Each row is where one point has got to under a steady rotation. How many ticks took it there?
The counts run from 0 to 375.
[ -3  38  38   1 -36  -1 -49 -32 -19   7 -11  -7 -20 -14 -24 -19 -12  -3
  19  31  13   8   6  14  -2   3  41 -14   1 -29  54 -26   2  48 -13 -32
  -9   4  -4 -16  21   6 -11  -8  20  10  -1  28  14   9  41   1 -12 -53
  17   2 -12  -4 -34  13  11   2   3 -13 -29   2 -28 -18  14  -6  -3 -17
 -11 -16   0   3  -8  11 -16  28  34   9   7  11] | 217
[-12  31  16  13   7  10 -24 -24   3  12   9   6 -17 -10 -24 -15 -25   7
   8  69  28   2  25  44  -6  -3  45 -13  14  -2  27 -35   0  36 -21 -28
   9  27 -27 -10  12  -8  -3  -1 -14  -8  -9  32  -8  10  41  13  -1 -36
  42 -40 -21 -20   3  -2   9  19  -7   6  -1  -7 -17   2  -2  14  22  10
 -15  13  -8   4 -11  24   3  32  16  11  -3 -13] | 374
[-10  29  20  -5 -24   5 -20  -2 -18   7   7  12 -29  -7  -3  -9 -26  -9
  -3  32  25  21  25  37 -19  14  37   3  20 -22  30 -28  -1  41  -8 -34
 -24  18 -22  -2  -4 -30   2  10 -22  17 -12  35   1   0  35  -1  -5 -52
  24  -2 -19 -12 -39  15  11  13   7 -12   8  -6 -24  12   7  21  33  25
 -19  -3 -28  -3 -11  20 -17  42  23  15  13   8] | 296
[ -1  16  13  -5 -42 -20 -45 -22 -20   8  12  20 -26 -14  -5 -20  -8  -8
   7  38  14 -15  11  48  -4  17  56 -22   2 -22  33 -21   1  26 -13 -28
 -20  29 -13 -15  34 -13 -18   8  -1   9   2  26   3   6  35   9  -5 -40
  23 -26  -7 -10 -33  12  -3  20  -3 -10 -13   6 -13  10 -10   2  30  15
  -8  -9  -8   3 -17  26   7  42  38   1   3   0] | 371
[-11  33  39  17  -2   1 -35 -26  -1   1  21  -6   1   9 -23  13 -33 -23
  15  28  35  16 -13  38  -1   3  26  -1  41  -2  43 -25   3  45 -14 -41
  -2  20  -3  14  -1 -19 -13   7 -19  28 -15  27  16  -7  17   2 -10 -40
  14  -5  -9 -37 -42   7   4  15  38 -28 -29  -2 -27   5  15   4  19  -1
  -6   0 -12 -10  -9  17  -7  28  18  22  16  21] | 138
[-21  11  31   6   4  25 -15 -25   1  20  10   0 -19  -7 -27 -10 -37  12
   7  64  15  11  23  40 -18  13  51 -13  15 -14  43 -30  16  36 -17 -28
  -1  18 -24 -19  26 -23  -7 -13 -20  -5 -13  25  -1  13  40  -9   0 -36
  33 -44 -12  -7  -4  11   9  25   6   2 -18 -12 -32   7  -1  -8   3   0
 -29  10  -8   1 -10  18 -19  26  32  15   5  -5] | 303
[  4  39  15   1 -11 -14 -41 -22  -7   2  33   6  -6  -5 -17   0 -23 -12
   5  24  28 -26   6  44  -7  12  42 -14  20  -3  37 -28  -9  39 -21 -49
  -1  33   0  13   0   7  17  13 -10   0  -8  33  -2 -20  24  23 -28 -49
  13  -8 -15 -26 -31   8   0   7  13 -20 -10   2   1   1  25  23  17   0
  14  -9 -17 -12 -14  23   6  39   4  21 -10  12] | 173
[-23  28  36   8  10  28 -18 -37   1  14  20 -15  -1   0 -33  -1 -45  15
   1  62  10  -2   8  29 -10  13  36 -11  36  -9  46 -32  15  37 -25 -42
   1  16  -5 -14  21 -11  12  -9  -5  -9 -14  29  -2   0  37  -1  -8 -40
  17 -19  -8 -21 -13  12   4  16  18  -5 -18   1 -16  -6  25  -2 -17 -19
  -6  16   0  -9  -9   1 -25  19  16  22  -1   5] | 313
[-16   9  27  20   3  17 -17 -13  19   6  31   4  -7   4  -7  -3 -25 -10
  13  52  29  12   0  34 -19   4  30   6  39 -12  27 -32   3  31 -21 -22
 -19  44 -23  10  16 -11 -32   8 -31  23 -10  34 -10  17  22  24  -2 -31
  28 -21  -9 -28 -26  11   6  27  16   4 -16   9 -42  20   0  12  34   6
 -13  10 -13  -7  -8  26 -16  43  25  22  -7   4] | 338
[-14  16  23  -1 -28  11 -11 -12  14   3  15   5 -26   1 -28  -8 -30  10
   8  42   1 -22   5  27 -21   1  57  -7   6   3  31 -44 -10  46 -38 -37
 -15  19   0   1   5  -9  -2   5  -2   5 -20  27  10  -2  15  33 -41 -28
  20 -17 -29 -19 -28   2   7   9  10 -28   0   2 -31   8   7  17  13  20
  -4  11 -17   3  -3  33 -10  38   2  13 -14  14] | 270
[-25  21  25  -7   2  15 -27 -38   0   9  29  -3  -6 -10 -29 -18 -33   6
   7  57   2  -8  14  30  -6  18  39 -28  26 -32  47 -34   3  34 -22 -32
  -5  24  -7 -24  31   6  -2  -2   9  -3   5  29  -9   6  39   2 -12 -47
  25 -19  -5 -15 -14   7   0  22 -10  -1 -20   0  -7   3  18   2  -9 -29
  10   2  -8 -11  -2   5 -14  32  22  22  -1  -2] | 27
[-21   5  25  -2 -29  16 -18 -26  17  11  15   0 -21 -11 -31 -20 -17   8
  10  61  -7 -17   8  27 -11  16  48 -23  16 -22  37 -33  -3  33 -30 -16
 -24  36 -13 -16  35  11 -26  14   9   5  -3  25 -11  21  24  34 -18 -31
  28 -14  -9  -7 -22   5  11  28 -10  -5 -18  10 -28  14  -5   5  11  -1
   3   7  -5   5   0  24 -14  32  19   5 -10  -3] | 268
[  6  33  27   8 -36  15 -43 -29  -8  27 -20 -10 -20 -18 -24 -18 -12   7
  22  46  15  -8  30  27  -1   5  42 -26   5 -21  49 -20  -2  28  -8 -36
  -6  27 -12 -29  23  13 -14  11  10 -10   1  25   0  18  45   9   3 -50
  23  -4 -10  -5 -28   6  18   3   8  -2 -10  13 -21  -9   3  -5   6   7
 -20   6  11   9 -19   6 -16  32  44  -4  -4 -17] | 7
[-21  29  49   2 -15  11 -30 -34  -1   6  15  -4  -9   1 -35  -9 -34  23
  17  33  -1  -6 -14  29 -10   9  35 -24  17 -14  54 -31  16  38 -23 -24
 -11   2   3 -13  27  -2 -20   6   9  19  -7  29   0   2  26  10 -25 -35
  14  -6 -20 -12 -24  14   3  22  23 -18 -36  -2 -37  -2  14 -14 -20 -25
  -8   1  -5   7  -5  15 -25  21  35   6  10   2] | 135
[ -2  31  35  27 -18  20 -43 -46   9  15 -16 -22  -2  -2 -42  -3 -25  -4
  17  51  29  -9  -2  39   7   0  33 -10  24   2  46 -27  -4  46 -17 -38
  16  27   0  -7  14  13  -8   1  -1   6 -11  12   8  10  31  23  -5 -34
  19 -15 -11 -26 -30  -2  12   9  25  -5 -31   5 -28 -19   7  -2   3   1
 -16  10  16  -6 -18  14  -5  16  19   8  -4   6] | 354
[  2  40  38 -13 -15   5 -26 -13  -3  10   5 -15 -21   1 -30 -20 -41  -3
  32  20  32   1  14  26   1  -5  19 -11  12 -18  47 -25 -12  44 -18 -38
 -10  26   4   7 -15   4 -13   9   8  10  -1  26   6  -7  17  23 -15 -57
  23  23 -16 -27 -35   8   9  12  19  -6 -18   4 -24  -1   9  31  20  -2
  -1  -2  -9  -8  -7  22 -12  48  31  12 -13  -7] | 142
[ -3  16  36  -4 -28  11 -34 -14 -10  26  -3  -5 -20  -9  -6 -16 -19  -5
  18  40  18  16  24  33  -8  17  34 -10  10 -27  49 -12  18  21  -3 -28
 -24  20  -9 -17  21 -16 -25   6  -7  12  -5  19  -2  15  43  -6  11 -41
  19  -6   4   1 -33  19   8  21  14   1 -24   7 -34   8  -1  -9  16   3
 -26 -12  -5  -3 -15   8 -27  38  53   6  11   2] | 222
[ -7  -2  13   3 -52  -4 -28 -21   4   9  20  12 -17 -13   6  -8  -6 -17
   5  37   4 -19   9  17 -12  25  59 -12   2 -30  33 -25   3  22 -19 -37
 -32  32   2  -8  34  -7 -31  15  -6   7  -3  25  11   9  26  16 -11 -37
  16 -12  -1  -5 -46  14   1   2  21 -19 -15  16 -23  25  -2  -1  32  21
  -3  -6 -11  -3 -14  21  -7  43  26   4  -5  11] | 192
[-12  10  42  -5 -13   8 -10 -14  15  14  21  -8 -14   8 -26   8 -50   4
  21  31  22  -5  -6  43 -11   5  16  -6  20   3  46 -26   6  31 -27 -38
 -13  27   4   8  -6 -16 -20  27 -18   6 -15  15   0 -13   7  26 -17 -41
  16  -6 -21 -28 -38   2  -1  23  44 -21 -17   0 -31  14   2  14  19  16
  -5  14  -9  -8  -8  24 -18  41  29  15  -3   3] | 347
[-22   8  34   6 -22  23 -20 -21   1  15  18   7 -22  -7 -21 -10 -20  26
  12  46  -4 -11   1  11 -26   8  47 -15  12 -16  37 -33  21  15 -27 -28
 -27  14  -6 -23  34 -19 -28   3   1  12 -11  36   0  20  33  11 -24 -34
  18 -17 -14  -8 -25  15   6  10  20 -15 -13   9 -46  13   7  -9 -10  -2
 -22  14  -8  16  -2  14 -34  30  40  -2  -2  -3] | 125
[-17  16  26  28   0  28 -20 -26  10  18  15   0 -11  -2 -18  -6 -13  11
  11  56  19   7  -1  22 -25   0  38  -2  24  -1  31 -31  24  27 -21 -23
 -13  35 -25  -5  29 -10 -32  -2 -19  19 -13  30  -6  27  35  21  -8 -27
  30 -33  -9 -22 -18  15   9  25  20   1 -16   6 -51   6  -4  -9   2  -3
 -24  20  -2   5  -8  18 -32  29  33   7  -2   2] | 52
[-15  27  28   3  21  22  -8 -22   6  14  26  -8 -10  -1 -22  -7 -55  18
   6  56  32  -1  20  24 -10  -4  36 -10  25  -2  47 -37  -2  37 -27 -47
   9  22  -8 -12   2 -15   7 -10 -13  -9 -10  33   3  -9  27   5 -15 -44
  23 -16 -22 -30 -12   1   5   5  16  -6   0  -4 -12  -6  18  13  -2  -7
  -7  24  -6 -12  -3   8 -19  39  15  25 -15   0] | 312
[-16  11  23 -21 -14  -2 -11  -6 -16   6  34  20 -20  -1  -4  -2 -45  -3
  -6  41  14  -5  16  40 -19  18  45 -10  18 -13  38 -34   6  33 -23 -43
 -24  16  -5  -2   3 -34   8  -1 -22   1  -9  39  11 -13  27 -11 -17 -43
  10 -18 -17 -15 -37   8 -11  19  20 -24   0  -9 -12  19   8  17  20  11
  -6   4 -27  -6  -7  20 -11  43  20  25   8  16] | 306
[-22   7  24 -32 -28   2 -22 -12 -16  17  27   8 -31  -3  -5 -17 -39   6
   2  38  -1 -10   9  43 -15  24  41 -13  13 -18  46 -27  13  14 -23 -34
 -32  28  -5 -16  18 -24  -2  -2  -7   6  -5  32  -5   2  30   2 -13 -36
  11 -18   3 -12 -35  22 -13  34   7  -8  -5   3 -29  21  -4   5   8   0
  -6   2 -15   3   5  14 -23  38  42   9  -4   9] | 233
[ -4  20  23  24 -31  25 -38 -31  16  30   2 -10 -11  -9 -13 -11  -6  12
  13  57   4  -4  29  13 -15  10  46 -14  -4 -25  38 -21   5  38 -14 -39
  -8  38  -9 -15  35  23 -26  12   0 -15  -7  12  -4  19  40  21 -14 -40
  29 -12  -9   2 -17  13  20   4  -1   3 -23  11 -30  -1   2   1   4   1
 -14   0  -3   2 -20  13 -21  36  24   6 -12  -1] | 186
[ 12  32  14  -6 -59  -8 -48 -24 -22   8 -13   3 -24 -15 -14 -19  -3 -13
  14  24  10 -17   6  43   0  19  42 -16   8 -20  41 -16  -8  27 -13 -40
 -23  32   4  -7  16   7  -2  14  14  11   0  22  -2   9  38  21  -6 -51
  14   5  -8 -11 -50  13   5   9  13 -18 -13   7 -19  -5   2  11  26  16
   0 -14  -5   5 -12  14   0  33  38   2   1   4] | 361
[  4  37  25   6 -48  -6 -52 -25 -25   9  -9   2 -21 -20 -24 -22  -5  -6
  17  30  10  -9  13  30   2  12  46 -26   1 -23  47 -19  -4  40 -14 -34
 -12  12  -6 -18  20  10  -5   9  24   7  -2  29  14  11  41   9 -14 -50
  17   5  -8  -7 -40  10  12   2   1 -18 -21   9 -14  -6  14   3  14   1
  -9 -14  -3   3 -11  12  -6  29  35   1   7   5] | 289
[-23   9  29 -13 -27   2 -21 -21   9   7  30  10 -22  -3 -19 -24 -22   2
  12  45  -2 -15   1  31 -12  16  40 -16  18 -30  39 -31   1  27 -28 -12
 -28  31  -9  -8  33   3 -35  11   9  19   0  26 -15  19  22  30 -19 -33
  27  -8   0 -15 -32  15  -1  32  -1  -6 -23  10 -30  19  -5  11  10 -14
   4  -2  -8   4   7  29 -17  39  33  12  -7   0] | 340
[  1  46  36   7 -14  16 -31 -11  -8   6  -2  -4 -15 -11 -19  -2 -23 -11
   6  29  24  16  15  40  -9  14  13  -1  39 -12  42 -20  -7  43  -5 -41
 -19  21  -9   2 -10 -16   1  34 -10  10 -10  31  -4  -1  30  10  -4 -61
  15  16 -17 -25 -45   5  23   8  31 -22   1   7 -14   8  22  22  25  17
 -12   2 -13  -7 -13  16 -14  30  28   7   9  -8] | 286
[-13  14  17  -2 -16  14 -24 -24  -5  18  11  -1 -19  -9 -13 -14 -23   0
  -5  61   7  -4   1  54  -8  25  35 -12  34 -15  36 -19  13  14 -16 -27
 -22  43 -22 -12  30 -14  -2   2 -15   4  -4  25 -19  25  38  13  13 -31
  25 -27   5 -21 -25  18  -2  40   3   6 -10   9 -25  13  -8  -1  11   9
  -9   9  -1   1  -3   9 -15  29  41   8  -6   0] | 160
[  6  28  31   5 -37  -5 -33  -9 -10  24  -6  -9 -27   5 -12  -1 -31  -9
  20  21  27   7   5  36 -10   2  37   5  -1  -3  45 -15   8  41 -18 -44
 -15  20   7   9  -9 -15  -6   0 -16   9 -25  16  19  -8  29   8 -13 -42
  -1   2 -13  -9 -47  17  -5   4  33 -16 -23  -3 -35  -8  -2   5  21  16
 -26  -8 -11  -3 -14  20 -17  37  28  12   4  23] | 147
[ -5  42  37   2 -17  22 -26 -17  12  22 -15 -20 -13   6 -37  -6 -41   9
  20  40  22   6  13  37  -5  -6  25  -8  17   4  43 -25 -15  60 -27 -38
  -2  22  -1   7 -10   4   8  12  -5  -2 -22  13   2  -8  21  30 -17 -52
  16   7 -25 -22 -30   1  15  14  20 -12  -9  -4 -27 -10  10  24  11   5
 -11  11  -9  -5  -9  24 -18  33  13  15  -9   4] | 71
